0: [ 30  41  39 -10  11 -13   9 -18   0 -20  17  23 -13  19  -3 -43 -26 -27
 -26 -34  -8  47   6  22  48  34   9 -13 -47 -17  13  17 -39 -40  34   8
  18   6   8  25  24 -52   7 -18 -36  24  24  -8]
1: [-40  24   3  -5  -6  18  -7  -5  -3 -23 -18  22   8  23   2 -10 -18 -53
 -21 -19 -17   9 -20  46  18  -3  41   5  27  -3  14  23   0   7  26 -10
  11 -17 -28  -4   8 -53 -33  19  25   0  19  28]
2: [-12   2   3  46  21  25 -36  35 -13  17  14 -32 -26 -14 -27   6   3  10
  -9  -8  11 -30  18 -49 -32  -3  18  21  10  16   6   3 -10 -33 -43 -28
   8 -14   5   4 -14  -1  -6   4 -17  24 -24 -28]
3: [ 15 -17 -18 -18 -33  15 -12 -27  38  16  25  12  21 -23 -12 -35  26 -13
  -3  27  -1   0  -6   8 -26  -6 -20 -29 -27 -20 -22  -3   3  23  -8  21
   7   1  -1 -23 -33  49 -19 -37 -29  14  -1  19]
4: [  9  38 -17 -18 -27  28 -13 -10   4  33  22 -13  19 -23 -43   0  -9  19
   6   9 -13  -8 -29 -26   1 -18 -20   1  -7 -31 -11  36   5  13 -22  42
 -26  70  -7  -4  18  46 -46   0  -9  -6  -2 -23]
5: [-46 -24  20   0 -27  43  27  22  25  12 -23 -24  -6 -34  19   7   6 -48
  24  46  61 -11   5  -9 -27 -24  25  29 -19   3  -3 -18  43   3 -22   2
 -42  31  15 -73   8 -25  -8   4  16 -54   2  -5]
6: [ -9 -18  -5  31   9   4  -8  16  22  38  15 -30  22  -2  -6   5 -12  11
 -21 -34  -2 -23   3 -19 -21   2  -3  14 -19  25 -11 -10   1 -17 -14   8
 -19 -14  12 -39  -7  -4  22  29   5 -21   4 -10]
7: [ -2   3  -5 -28  15  15   6  38 -23   1  32   1 -41 -40   5  20   7 -10
  -5  -5 -24 -32  -4  -2  -3 -13 -26 -11  20  27  -8 -16  30  -7   1 -13
  13 -11  21  16  -5   0   9  28   8  44   0  -9]
8: [-52  24 -23 -50  21  10 -15  34 -21  41   6  23  23  31 -27  -4 -12   7
   3 -59 -11 -24 -47 -12 -13 -50   2  59  -9  10   8 -10  16 -14  19  -4
   3   6  20  11  42 -18  -7  -6 -21 -40  32  45]
9: [ 16 -24  -8  -2 -17 -21 -13  15  52  -4  -1   9 -40 -22  59   3  11  29
  20   4 -30  -4  -3  41   9   3  48  -4  15 -31 -19 -13   3  24  22 -11
 -27 -19   7 -79 -26  51  68  23  18  -8  15   6]
10: [ -3 -43 -37 -31 -12  39  -9 -25  28  22 -12   6  11 -15 -32 -16  24  21
  19  -6 -10  13  18  24  -5  12  19  15 -28   2   3  25   5  12 -24  45
 -42  33 -19  23  21 -17 -43   5 -37   3 -22 -22]
11: [ -6 -11 -24   8  -8 -31 -26 -16 -23  -5  12 -14  18  -8  -3  -5   6 -13
   7  -1  10 -12  -8   7 -17 -37  -4  -7  18  22 -21  33   8   3   9 -29
  -5 -59   8 -18   5 -27  39  35 -22   7   6  -5]
12: [-38  -1  14 -14   1 -14  19 -21 -36 -23  15  31  -8  -1  35 -19 -31  11
  13  -7 -20   5  -2  21  21   5  24   1  26   2 -13  15  -2  28 -15   5
  30 -23  12   5  11 -34   0  -3  22   1 -21  20]
13: [-65   7  -2   1 -15  28  14  11  42   6  -1 -32   9 -30  51  11  14   0
   7  24  44 -36  28  -3  29 -25 -20 -26 -18  -8 -33 -35  31  24 -21  33
 -38  -8  33 -51  30 -13  16   4 -12 -37 -26 -41]

[ 26   8 -21  20 -44   1 -15  23  34   7  40 -17  34   5 -31   7 -17  14
 -13 -10  -7  -6  18   0  -7  11 -29   1   3  17 -33   1  22  24  -5   6
  -8  36   9   3   7   1 -44  -4 -16  17 -43   4] 4 6 3
[  7  26  -7 -61  49 -23   3  29 -61 -12 -15  58 -29  29  30 -11 -19 -24
 -49 -37 -25  -1 -35  12   5   6  39  -9  38   0  25  -6  -1 -51  21 -31
  33  -7 -17  39  24 -21   0  20  44 -46   7  46] 1 12 8
[ 19  37  16   5  -7 -35 -22 -11 -39 -18 -24  18 -12  -9  -3 -40   2 -57
 -13   1 -19  33 -33 -37  39  45   4 -15 -14 -32 -10  10 -50 -33  15  36
  69  52  -5  52   4 -39   2  -3 -10  -2  44  47] 0 1 12
[ -4  -5   9  18   1  -1  -9  -6  -8   2  -9   3 -28  16 -15 -25  39  18
   7  27 -19 -19 -12  -5 -17   4 -13   0  -3  -3 -11   2  19 -19   6  47
   8  43 -14 -27 -23  47  -6 -12  23  21  24 -20] 3 4 6
[  35  -71   11   65  -35    8   33   40   46  -92    7  -18  -36  -29
   14   -7   46  -13   72    6  103   15  -23   83  -23  -58  101   51
   16  -66  -53  -46    2   38   20   -3   25   38   -6 -113  -56   73
  100  -12   29  -73    7  102] 9 5 3
[ 27  20  27  16  26 -51 -12  -7 -14 -26 -19  10   2  15 -10 -30  -3 -12
 -22 -20  -4  13  -8  27  18  38   8 -26  -1 -21  40  -7 -32 -11  37  10
  38  24  15  21 -16 -55   5 -23  13   6  49   8] 0 1 12
[ -3  32   4 -15   7  17  -7  -2 -13   6   3 -22 -36   7  10   0  24  23
   8  -3  25 -27  30 -18 -19 -10  14   0  41  42 -14  14  16  -6 -19 -24
 -11 -47   7  17 -18  -3   3   3   4  20 -30 -29] 2 7 11
[ -3  -3  12  18 -23   4 -25  28 -28   6  42  -9   2 -24 -22  -1  12 -10
  28   4  22  -7  30 -26 -10   1 -19  23   8  -1 -18   4 -29  27 -44 -40
 -25 -48  28 -16 -27  24  23  20 -46 -10   0 -51] 2 11 6
[  9  13   8  -7  14 -10  24  18 -36 -20 -28  22   9  30  -8  15 -11   9
  10  12   2  19 -31  11  20  23 -12  -2  13   5 -13  34 -17   7  33   3
  29 -13   3  18  21   7 -25  17  25  19  -7  -4] 12 1 7
[ 22 -36  -1  32   0 -24 -18  -5 -12  -3  14 -15 -11 -12  12  20  -7  33
 -15   3   6  -7  -8 -27 -16 -15  -2 -13  -4  -1 -37 -37 -14   2 -13 -44
  -5 -15  -8 -34 -46 -15  -8   2  -8   7 -12 -32] 6 2 11
[ 46   2  -4 -18  -1  -4  27  -4   9  10  -3 -11  36 -23 -41  37 -12  37
  30   8 -10   5   9  17  -3   3   1 -18 -37   7  39 -23  -3  14  13  10
 -17  53  -5 -10  -8  38 -17 -11   2  16   5 -11] 4 3 10
[ -6  -7   3   7 -11 -12 -13   0 -21  -1  33 -21   1  -1  20 -10  13   4
   6 -33  15 -21   6 -21 -31  -7  26   3  -5  -6  -9 -24  18  -6  -9 -45
 -26 -33  37  -1  38  10  11  14  -4  33  12  -7] 11 6 7
